The same turns and mirrors carry the whole set onto itself and the rows of a family onto each other. Which other rows belong to the same family as each row named below? List them in the order they appear above.
These 32 rows form 4 families of 8 rows each.
Z_389: -3.424,-0.951,3.064,-0.796,1.981,-2.524,-3.709,-0.487,-1.244,1.430,-0.821,3.260,-1.165,2.735
Z_406: 1.102,4.060,-2.670,4.357,3.205,-2.470,0.244,-2.617,0.021,3.098,0.787,1.392,1.293,0.107
Z_730: 4.437,1.503,-1.221,-4.500,2.940,-0.112,1.807,1.616,1.224,1.402,1.707,1.615,1.778,0.546
Z_364: 1.895,0.303,-2.827,0.687,-2.648,1.560,4.045,2.937,3.278,-1.907,0.059,0.076,1.582,-2.134
Z_327: -1.059,0.579,-0.741,-1.076,2.032,-4.975,3.061,0.550,1.943,3.237,-1.082,3.198,-1.706,-3.403
Z_846: 3.517,0.091,-3.844,-1.047,-1.944,1.193,4.202,0.562,0.597,-0.979,-1.363,1.709,0.617,-4.415
Z_906: -0.566,-4.009,2.699,-4.103,-3.152,1.423,1.069,2.229,-1.698,-1.105,0.213,-0.180,0.459,-1.337
Z_938: 3.421,2.324,-2.233,1.787,-1.230,3.330,4.576,1.284,-0.173,-0.771,-0.872,-0.555,0.405,-4.053
Z_236: -0.698,-2.637,3.723,-3.388,0.947,1.031,2.448,4.698,-2.526,-1.120,0.188,0.893,0.145,-2.139
Z_105: -3.602,-1.582,0.820,3.511,-3.493,-1.111,1.129,-2.433,-1.852,-1.134,-1.459,-0.682,-2.085,-3.284
Z_497: 0.792,-1.809,0.332,1.219,3.907,-3.975,1.268,1.379,0.464,4.190,-1.816,3.552,0.505,-3.343
Z_160: -0.461,-0.639,-0.617,1.012,1.932,-3.815,1.738,1.959,1.388,2.643,-5.061,1.547,-0.108,-3.566
Z_300: -0.406,2.418,-0.307,-0.837,-3.774,3.738,-0.848,-0.869,-2.276,-2.809,1.814,-1.583,0.343,1.329
Z_265: 0.574,2.033,1.410,-0.213,-0.851,4.794,-1.015,-1.470,-2.984,-2.073,3.672,1.053,-0.214,1.848
Z_998: 1.217,-3.802,3.189,-4.389,-2.183,0.570,1.431,2.300,-2.376,1.161,-1.353,1.116,-1.191,-1.286
Z_893: -3.252,1.050,3.911,1.455,2.145,-1.429,-3.940,0.122,-2.528,2.558,1.734,0.272,0.312,2.490
Z_557: 0.205,-0.918,3.183,-1.560,2.170,-1.013,-4.065,-2.320,-3.227,3.945,0.400,1.029,-0.027,1.948
Z_611: 2.646,2.926,-1.613,-2.939,5.035,0.248,-0.802,2.353,1.132,1.212,0.124,-0.856,-0.470,1.371
Z_437: 0.162,1.286,-3.164,2.100,-2.365,-0.362,5.312,1.586,1.311,-1.675,0.144,-0.100,1.793,-3.702
Z_691: 2.312,4.269,-2.389,3.789,0.148,-2.435,-1.412,-1.731,2.480,-0.096,-0.421,1.834,2.083,1.469
Z_286: -1.718,-2.224,-0.426,-1.767,2.224,-5.056,2.111,0.275,-0.136,3.157,-1.775,0.915,-2.154,-3.802
Z_685: -0.775,4.282,-2.678,5.357,2.445,-0.573,-0.051,-2.481,0.871,0.649,1.083,0.663,1.806,-0.057
Z_985: 0.850,3.963,-2.632,4.258,-0.380,-0.422,-1.881,-3.814,1.161,1.803,-1.799,1.790,-0.804,0.351
Z_606: 3.848,2.187,-0.483,-3.305,3.664,1.063,0.419,2.158,0.195,2.562,0.945,2.738,3.243,2.125
Z_225: -2.410,-1.637,2.346,3.778,-3.918,0.575,1.530,-1.856,-2.643,-0.732,-1.598,3.717,-0.144,-3.032
Z_488: -3.493,-0.605,-0.217,4.256,-2.986,-2.407,2.432,-1.624,-2.475,-0.866,0.462,3.362,-1.401,-1.594
Z_226: 3.770,1.567,0.565,-4.190,3.359,1.665,-1.972,2.007,0.516,1.989,-0.597,-1.547,2.311,-0.242
Z_184: 1.191,0.244,1.168,1.651,-1.911,4.618,-1.664,-0.578,-3.317,-1.467,0.967,-1.194,2.917,2.011
Z_572: 2.106,2.010,0.758,1.893,-2.351,4.016,-0.716,-0.877,-1.896,-1.031,2.912,-0.284,3.765,2.139
Z_930: -1.528,0.293,3.011,-0.339,3.203,-1.679,-2.648,-2.966,-4.608,3.595,-0.395,1.544,-0.696,0.578
Z_122: -3.947,-1.542,1.280,4.625,-3.238,-0.702,-0.250,-2.673,-3.019,0.837,-0.729,-0.479,0.289,-1.899
Z_816: -1.831,-3.354,1.999,-3.277,-0.008,2.123,1.921,2.157,-4.362,1.384,0.518,0.270,-1.304,-3.270

The rest of the family of Z_226: Z_846, Z_497, Z_300, Z_893, Z_691, Z_488, Z_816
The rest of the family of Z_985: Z_389, Z_938, Z_236, Z_160, Z_265, Z_611, Z_225
The rest of the family of Z_406: Z_730, Z_906, Z_557, Z_437, Z_286, Z_572, Z_122

The same turns and mirrors carry the whole set onto itself and the rows of a family onto each other. Which other rows belong to the same family as each row named below? List them in the order they appear above.
These 32 rows form 4 families of 8 rows each.
Z_694: 0.326,3.734,-0.280,0.146,5.717,-0.222,-3.253,-0.826,1.099,-0.716,4.362,2.740,0.097
Z_70: 0.418,2.829,-1.338,-1.489,1.563,5.086,2.252,-1.761,1.109,-0.796,0.089,-0.275,-4.087
Z_387: -1.141,-2.505,1.057,2.357,1.117,-4.152,-5.071,-1.724,-1.455,-0.050,0.375,0.602,3.930
Z_281: -3.796,2.792,-2.526,4.500,-0.842,-0.491,-3.764,-0.585,-0.636,-1.793,1.379,0.201,-2.959
Z_257: 0.817,3.031,3.485,1.067,2.066,-2.127,1.068,-2.468,-3.608,-4.107,0.482,-0.628,-0.655
Z_107: -0.564,1.260,-3.021,-0.659,2.946,3.562,1.131,-2.823,0.960,0.210,0.642,-2.242,-5.154
Z_465: -1.091,-3.058,-1.881,1.035,-3.879,0.203,0.788,-2.932,-3.159,0.830,-0.755,-2.204,1.391
Z_518: -0.030,2.198,3.478,1.823,2.647,-2.192,3.040,-0.762,-2.415,-3.228,0.664,-1.097,-0.917
Z_509: -0.541,2.671,-0.852,-0.297,6.707,-0.021,-2.998,-0.443,1.601,-1.693,3.042,3.562,0.048
Z_955: -1.154,-2.516,0.871,0.802,-4.237,0.820,0.385,-3.289,-1.542,0.963,-2.196,-3.159,-0.088
Z_767: -0.208,-1.111,2.620,1.322,-0.361,-2.723,-4.011,-0.309,-1.253,-0.980,-0.291,2.381,5.131
Z_96: 1.150,2.713,-0.990,0.001,0.412,4.463,0.428,-4.216,-0.004,1.418,0.307,-1.415,-4.619
Z_250: 2.799,-2.626,2.135,-3.673,3.440,0.987,1.037,-2.888,0.267,0.871,-0.942,0.033,2.899
Z_723: 2.410,0.503,-0.020,-2.747,3.777,0.713,1.618,-3.732,0.757,2.044,-1.793,0.200,3.794
Z_56: -1.157,-1.283,-3.440,-2.169,0.145,1.936,-6.323,-2.113,3.065,1.637,-0.116,0.308,0.943
Z_617: 0.515,1.384,2.993,2.944,2.197,-1.086,3.568,-1.195,-3.645,-2.436,0.575,0.267,-0.893
Z_736: -1.170,-3.580,-0.137,0.542,-3.278,0.921,0.373,-2.677,-1.446,-0.159,-3.822,-2.418,-0.274
Z_658: -1.180,-2.513,0.114,1.102,2.111,-3.749,-3.285,1.087,-0.515,-2.293,-0.032,1.761,4.418
Z_548: -0.588,1.806,-1.087,-0.633,2.894,5.016,0.892,-2.836,1.385,0.138,-0.090,-2.021,-4.872
Z_347: -1.365,-1.540,1.246,1.212,-0.367,-4.227,-3.385,-0.899,-1.140,-0.830,0.798,2.611,4.814
Z_43: 0.653,1.523,3.906,1.382,3.366,-0.418,1.625,-0.598,-3.967,-1.852,0.865,-2.956,0.096
Z_720: -2.422,2.012,-0.597,2.709,-1.717,-3.066,-3.248,0.388,-0.113,-1.820,1.656,-0.997,-4.391
Z_923: -0.714,3.171,-0.636,-1.647,6.156,-1.162,-3.504,-0.070,0.536,0.391,1.335,3.892,-0.649
Z_832: -3.192,-0.313,-0.421,3.590,-1.194,0.074,-4.491,0.335,-1.197,-2.715,2.330,0.204,-3.977
Z_749: -1.598,-2.015,-3.461,-1.029,0.080,2.998,-5.560,-3.043,2.441,2.335,0.028,1.455,1.067
Z_362: 0.986,3.400,0.969,-0.115,6.134,0.662,-3.861,-0.198,2.809,-1.419,1.195,2.451,-1.592
Z_495: 1.369,-0.658,0.657,-3.577,4.205,1.409,1.462,-2.993,-0.186,1.780,-0.688,-0.650,4.398
Z_81: -3.253,0.847,-0.657,3.957,-1.554,-0.628,-3.945,-0.844,0.234,-2.514,1.558,1.053,-4.407
Z_621: -0.244,-2.979,0.203,2.590,-3.632,1.913,0.671,-3.315,-0.812,-1.037,-1.003,-3.540,0.683
Z_214: -0.866,-1.466,-4.756,-0.409,-0.873,1.129,-4.512,-2.470,3.364,1.125,-0.602,3.045,-0.469
Z_640: 2.384,-1.747,-0.201,-1.749,4.270,3.907,0.304,-3.399,-0.392,0.939,-1.288,1.198,4.118
Z_513: -1.609,-2.711,-3.911,-0.321,0.566,2.901,-3.626,-0.917,3.360,3.335,0.041,1.007,0.587

The rest of the family of Z_767: Z_694, Z_107, Z_723, Z_56, Z_617, Z_736, Z_832
The rest of the family of Z_250: Z_70, Z_387, Z_281, Z_257, Z_923, Z_621, Z_513

